In the rows, 128 means zero.
Z: 4 groups of rows, each row roughly a mix of its group's hidden directions:
Z (132 x 10):
[[137 131  96  95 177 132 113 146 118 128]
 [121 101  86 155 102 111 154 140 138 125]
 [ 94 149  90 118 144 152 107 113 151 134]
 [127 104 158 120  79 137 161 118 127 123]
 [132 102  90 122 117  94 141 164 140 117]
 [ 75 137 105 100 135 123 114 134 143 106]
 [144 139 115 151 170  90 133 158 127 125]
 [ 98 113 168 163 104 127 133 135 136 105]
 [ 76 147 112 124 132 134 126 111 162 109]
 [ 99 132  99 125 125 129 131 101 169  95]
 [175 151  98 129 127 116 137 112 126 162]
 [132 145 178 109 144 150 113  99 114 121]
 [ 91 154  97 110 143 157 113 122 151 138]
 [ 95 141  84 128 125 123 117 106 165 125]
 [146 157 166 106 155 143  99 116 127 140]
 [114 155  83 114 132 147 104 108 146 148]
 [122 163 162 149 138 154 116  98 108 141]
 [149 133 142 160 171  98 133 154 122 124]
 [ 87 149 114 117 130 121 127 112 171 104]
 [124 156 158 139 147 155 108  95 127 156]
 [113 151  94 105 129 152 109  89 145 139]
 [ 81 147  88 112 126 136 113 118 145 138]
 [121 157 107  88 126 111 117 154 103 105]
 [ 74 138  92 113 124 148 119 118 140 126]
 [179 119 149 140 140 130 130 140  93 148]
 [145 162  92 119 162 122 110 139 142 149]
 [114 140  91 129 110 110 124 104 176 129]
 [ 90 114 131 109  96 167 121 105 137 120]
 [ 86 125 136 130 115 161 133 171 123 114]
 [184 117 147 154 121 134 150 128 116 142]
 [ 99 101  98 152 104 116 156 148 127 112]
 [147 107 154 160 111 116 156 148 100 112]
 [151 126  89  93 152 126 130 149 104 108]
 [162 114 168 150 137 101 141 149 111 124]
 [100 108 159 127 145 140 132 145 108  84]
 [168 109 147 146 134  92 123  97 134 142]
 [148 150 111 139 188 131 117 139 132 138]
 [162 117 100 116 169 123 136 152 104 119]
 [132 134 172 132 126 156 120  84 109 137]
 [171 113 175 134 130 118 145 140 112 115]
 [ 79 139 111 115 134 171 115 123 142 131]
 [150 136  92 135 132  79 136 153 128 113]
 [136 145 174 102 140 160 108 109 119 129]
 [182 108 145 125 126 116 127 144  95 142]
 [167 117  83 107 152 122 134 144 115 133]
 [181 130 108 122 125 119 153 117 117 160]
 [ 75 139 117 132 120 127 132 120 166 105]
 [139 108 137 158 133 145 130  87 148 163]
 [185 128 147 155 123 128 146 115 129 147]
 [161 130 153 161 124 156 146 102 120 151]
 [173 116 173 138 138 118 141 139 111 116]
 [144 111 164 135 121 112 164 155  98 115]
 [ 71 136  92 124 124 143 115 119 141 129]
 [137 153  85 114 165 126 106 150 137 123]
 [156 126 106 133 135  97 136  75 134 133]
 [154 120 170 122 130 130 135 159  88 138]
 [111 143  84 141 125 117 125 108 173 127]
 [106 117 128 108  86 168 120  99 127 130]
 [176 110 170 136 127 116 136 136 106 129]
 [132 143 167 142 133 144 122  78 107 135]
 [172 133 168 125 146 110 109 104 130 135]
 [124 143 171 137 128 165 121  90 114 134]
 [104  98 163 136  96 148 143 150 120 114]
 [156 102 166 142 116 102 149 143 107 114]
 [138 105 183 119 122 160 117 115 137 137]
 [112 132 163 155  79 121 138 115 142 135]
 [170 135 164 112 148 110 104 108 123 139]
 [166 129 136 153 147  85 142 151 119 124]
 [176 117 135 131 126 135 128 140  90 161]
 [130 142 121 142 180 105 126 166 127 136]
 [ 84 148  89 119 131 126 115 117 159 125]
 [109 132 140 128 131 164 128  72 129 143]
 [140  98 104 117 126  89 138 162 148 110]
 [ 98 150  99 123 161 155 102 115 139 140]
 [ 97 109 165 145  91 134 136 120 126 100]
 [110 116 161 123  73 125 143 110 121 131]
 [124 152 172 109 158 150 105 109 130 133]
 [108  97 164 137  96 145 146 149 118 110]
 [ 79 145  89 119 133 119 110 130 152 127]
 [124 111 110 122 129 103 138 178 151 100]
 [152  99 173 149 118 112 142 140 105 116]
 [ 81 139 165 142 142 142 109 124 136 107]
 [ 81 125  88 102 111 122 116 137 141 120]
 [ 75 128 155 136 118 139 107 127 144 102]
 [ 84 142  84 129 126 136 114 112 150 137]
 [158 106 171 146 130  99 144 142 115 115]
 [108 109  80 152 106 110 155 134 126 123]
 [135 145 178 142 132 151 114  96 109 139]
 [103 114 168 111  87 141 145 111 125 120]
 [156 128 140 157 157  87 139 156 126 121]
 [ 83 124 147 118  85 129 117 119 126 102]
 [156 104 170 152 125 104 141 148 112 119]
 [104 114 140 102  87 163 134 104 125 121]
 [ 97 112 167 155  90 128 131 115 138 126]
 [ 83 132  96  98 131 114 107 128 146 110]
 [ 89 152 104 118 138 169 114 122 146 139]
 [177 132  96 138 123 108 142 129 128 160]
 [103 113 138 115  81 164 121 109 143 126]
 [121 105 154 133  76 124 147 106 110 119]
 [149 143  90  95 167 129 115 133 122 145]
 [ 96 109 175 140  96 139 137 112 132 121]
 [ 79 141  86 120 120 144 118 119 142 137]
 [141 150  94 118 175 125 105 142 136 144]
 [ 86 139 134 126 115 171 133 157 114 115]
 [ 83 119 126 117 139 101 105 129 143  91]
 [182 115 153 155 118 130 149 123 119 138]
 [112  97 156 153  88 123 143 132 123 101]
 [157 123  98 153 113  87 137 158 127 126]
 [109 145 157 140 123 165 128 170 134 107]
 [159 140  77 112 149 118 120 147 138 145]
 [149 117 164 114 130 131 133 163  85 133]
 [114  97 159 129  83 139 149 143 122 111]
 [119  77 148 155 126 148 132  99 136 132]
 [172 120 153 147 144  88 136 140 115 126]
 [112  96 157 131  87 138 150 143 115 108]
 [162 111 142 148 100  98 154 148 111 119]
 [167 119 165 137 143 132 131 145  89 140]
 [145 120 158 172 154 144 145 108 139 146]
 [ 90 116 126 108 140 103 111 148 133  86]
 [135  98 179 137 141 126 109 121 145 156]
 [115  98  91 149  91 132 156 140 132 122]
 [124 108 166 167 151 148 136 107 142 142]
 [120 161 159 145 143 155 108 105 116 155]
 [ 83 132 112  88 138 117  98 140 120 119]
 [164 106 168 148 116 104 142 140 110 122]
 [113 117 116 116 114 110 147 164 107  83]
 [128  75 156 154 118 144 148 117 135 127]
 [150 131 155 156 167 101 139 156 121 122]
 [152  97 148 135 106  85 143 149 123 113]
 [152 158 151 113 158 129 106  90 130 140]
 [144 161  96 121 164 117 107 108 142 146]
 [142  95  95 110 121  93 136 157 147 121]]

which group is each row in? (one row of each group first):
[130 116 164 140 144 146 116  93 158 156]	<61>
[114 155  84 112 135 147 103 109 146 149]	<62>
[175 122  91 106 143 126 148 138 109 125]	<78>
[173 112 146 129 137 132 127 145  85 147]	<99>

[153  81 141 149 129 139 152 101 117 143]	<78>
[105 166 143 128 145 165 107 120 117 154]	<61>
[135  97 159 176 137 138 141 107 133 140]	<78>
[120 145 164 141 121 166 123  94 103 135]	<61>
[ 79 117 100  98 117 123 115 148 127 110]	<99>
[175 109 166 127 126 104 138 142 117 114]	<99>
[156 147  95 122 157 133 119 118 149 166]	<78>
[107 157 120  99 102 110 120 158 118  97]	<78>
[ 68 137 126 118 151 144 111 124 124 109]	<99>
